X =
101 91 98 116 114 153 107 96 86 104 92 93 131 101 86 92
93 103 96 115 75 90 128 120 97 103 111 85 76 109 122 122
108 123 102 75 96 80 115 104 114 102 95 97 79 95 124 106
78 103 100 118 97 129 90 81 106 107 88 95 90 93 96 88
Indices start at 0.
(0, 0) = 101
(0, 5) = 153
(0, 13) = 101
(1, 7) = 120
(1, 1) = 103
(3, 0) = 78
(1, 8) = 97
(0, 10) = 92
(0, 7) = 96
(3, 5) = 129
(0, 15) = 92
(0, 3) = 116
(0, 6) = 107
(0, 14) = 86
(3, 9) = 107
(1, 3) = 115
(0, 11) = 93
(1, 6) = 128

arr =
69 84 85 141 99 116 96 98 113 105 77 96 117 121
114 118 118 36 129 143 79 161 68 83 64 76 105 126
77 56 109 115 92 118 86 124 112 96 88 100 125 94
81 100 68 156 101 99 98 75 112 125 91 99 103 114
90 67 116 84 105 109 77 139 99 117 106 101 107 70
arr[0][0] = 69
arr[0] = [69, 84, 85, 141, 99, 116, 96, 98, 113, 105, 77, 96, 117, 121]
arr[0][6] = 96
arr[4][9] = 117
arr[3] = [81, 100, 68, 156, 101, 99, 98, 75, 112, 125, 91, 99, 103, 114]
arr[3][2] = 68
arr[3][7] = 75
arr[4][2] = 116
arr[4][0] = 90
arr[2][8] = 112
arr[2][12] = 125
arr[2][0] = 77
arr[3][4] = 101
arr[2][13] = 94
arr[1] = [114, 118, 118, 36, 129, 143, 79, 161, 68, 83, 64, 76, 105, 126]
arr[1][1] = 118
arr[:, 3] = [141, 36, 115, 156, 84]

M =
94 100 123 101 61 111 92 138 137 136 88 90 107
119 73 135 82 52 102 69 124 117 155 84 104 106
115 99 89 113 53 78 97 114 113 120 115 113 112
113 71 93 90 60 102 87 122 100 154 95 110 95
128 104 137 96 55 115 86 136 121 122 117 102 107
90 95 101 101 54 73 95 122 137 141 81 99 123
109 77 79 105 58 95 90 121 111 146 97 101 98
130 90 82 107 52 84 94 118 106 126 122 110 107
128 91 136 97 56 117 78 126 108 129 111 111 98
87 103 113 98 60 92 100 134 140 138 84 94 118
126 110 125 104 53 109 90 142 137 119 118 88 114
102 105 104 121 53 82 92 114 127 117 104 107 115
118 69 112 78 58 102 81 126 105 160 89 108 101
M[0,0] = 94
M[9,0] = 87
M[8,7] = 126
M[6] = [109, 77, 79, 105, 58, 95, 90, 121, 111, 146, 97, 101, 98]
M[12,3] = 78
M[0,2] = 123
M[9,12] = 118
M[7,10] = 122
M[6,4] = 58
M[:, 7] = [138, 124, 114, 122, 136, 122, 121, 118, 126, 134, 142, 114, 126]
M[6,6] = 90
M[7,6] = 94
M[8,0] = 128
M[5,9] = 141
M[4] = [128, 104, 137, 96, 55, 115, 86, 136, 121, 122, 117, 102, 107]
M[4,7] = 136
M[10] = [126, 110, 125, 104, 53, 109, 90, 142, 137, 119, 118, 88, 114]
M[7] = [130, 90, 82, 107, 52, 84, 94, 118, 106, 126, 122, 110, 107]
M[12,4] = 58
M[10,5] = 109
M[:, 0] = [94, 119, 115, 113, 128, 90, 109, 130, 128, 87, 126, 102, 118]
M[5,11] = 99
M[9] = [87, 103, 113, 98, 60, 92, 100, 134, 140, 138, 84, 94, 118]
M[3] = [113, 71, 93, 90, 60, 102, 87, 122, 100, 154, 95, 110, 95]
M[3,10] = 95
M[9,7] = 134
M[1] = [119, 73, 135, 82, 52, 102, 69, 124, 117, 155, 84, 104, 106]
M[10,2] = 125
M[7,0] = 130
M[:, 6] = [92, 69, 97, 87, 86, 95, 90, 94, 78, 100, 90, 92, 81]
M[9,5] = 92
M[10,6] = 90
M[8,6] = 78

A =
103	82	144	86	35	147	135	38	146	91	127	69
93	89	127	77	80	116	126	65	125	99	96	109
122	95	104	135	134	71	95	50	90	71	112	149
71	92	122	52	79	111	129	100	123	104	66	97
128	103	84	106	101	105	77	105	74	124	120	100
79	112	117	89	85	94	124	132	126	73	80	74
A[0,0] = 103
A[4,5] = 105
A[:, 10] = [127, 96, 112, 66, 120, 80]
A[:, 11] = [69, 109, 149, 97, 100, 74]
A[1,6] = 126
A[3,6] = 129
A[1,8] = 125
A[2,1] = 95
A[1,11] = 109
A[5,11] = 74
A[3,5] = 111
A[4,9] = 124
A[:, 9] = [91, 99, 71, 104, 124, 73]
A[2,2] = 104
A[4,1] = 103
A[2,3] = 135
A[:, 6] = [135, 126, 95, 129, 77, 124]
A[:, 2] = [144, 127, 104, 122, 84, 117]
A[2,5] = 71
A[5,7] = 132
A[0,3] = 86
A[4] = [128, 103, 84, 106, 101, 105, 77, 105, 74, 124, 120, 100]

W = [ 61 142 143 151 140  71  75  71  95 139 150 131]
W[0]: 61
W[11]: 131
W[3]: 151
W[1]: 142
W[10]: 150

data =
[[ 99 101  71  89 115  98]
 [ 74  82  94 113 164 104]
 [ 94  98 104  83 132  91]
 [ 94 100  74 104 119  86]
 [117 121  95 112 136  77]
 [100  98 106  83 136  54]
 [108 107  64  94 130  85]
 [ 98 115 149 103 141  74]]
data[-8,0] -> 99
data[5,1] -> 98
data[5,-2] -> 136
data[-1,5] -> 74
data[0,-5] -> 101
data[5,0] -> 100
data[-2,-5] -> 107
data[7,-6] -> 98
data[4,-6] -> 117
data[-1,-3] -> 103
data[0,-2] -> 115
data[:, 3] -> [89, 113, 83, 104, 112, 83, 94, 103]
data[-7,-2] -> 164
data[-4,-2] -> 136
data[2,4] -> 132
data[3,4] -> 119
data[4] -> [117, 121, 95, 112, 136, 77]
data[:, 5] -> [98, 104, 91, 86, 77, 54, 85, 74]
data[-6,0] -> 94
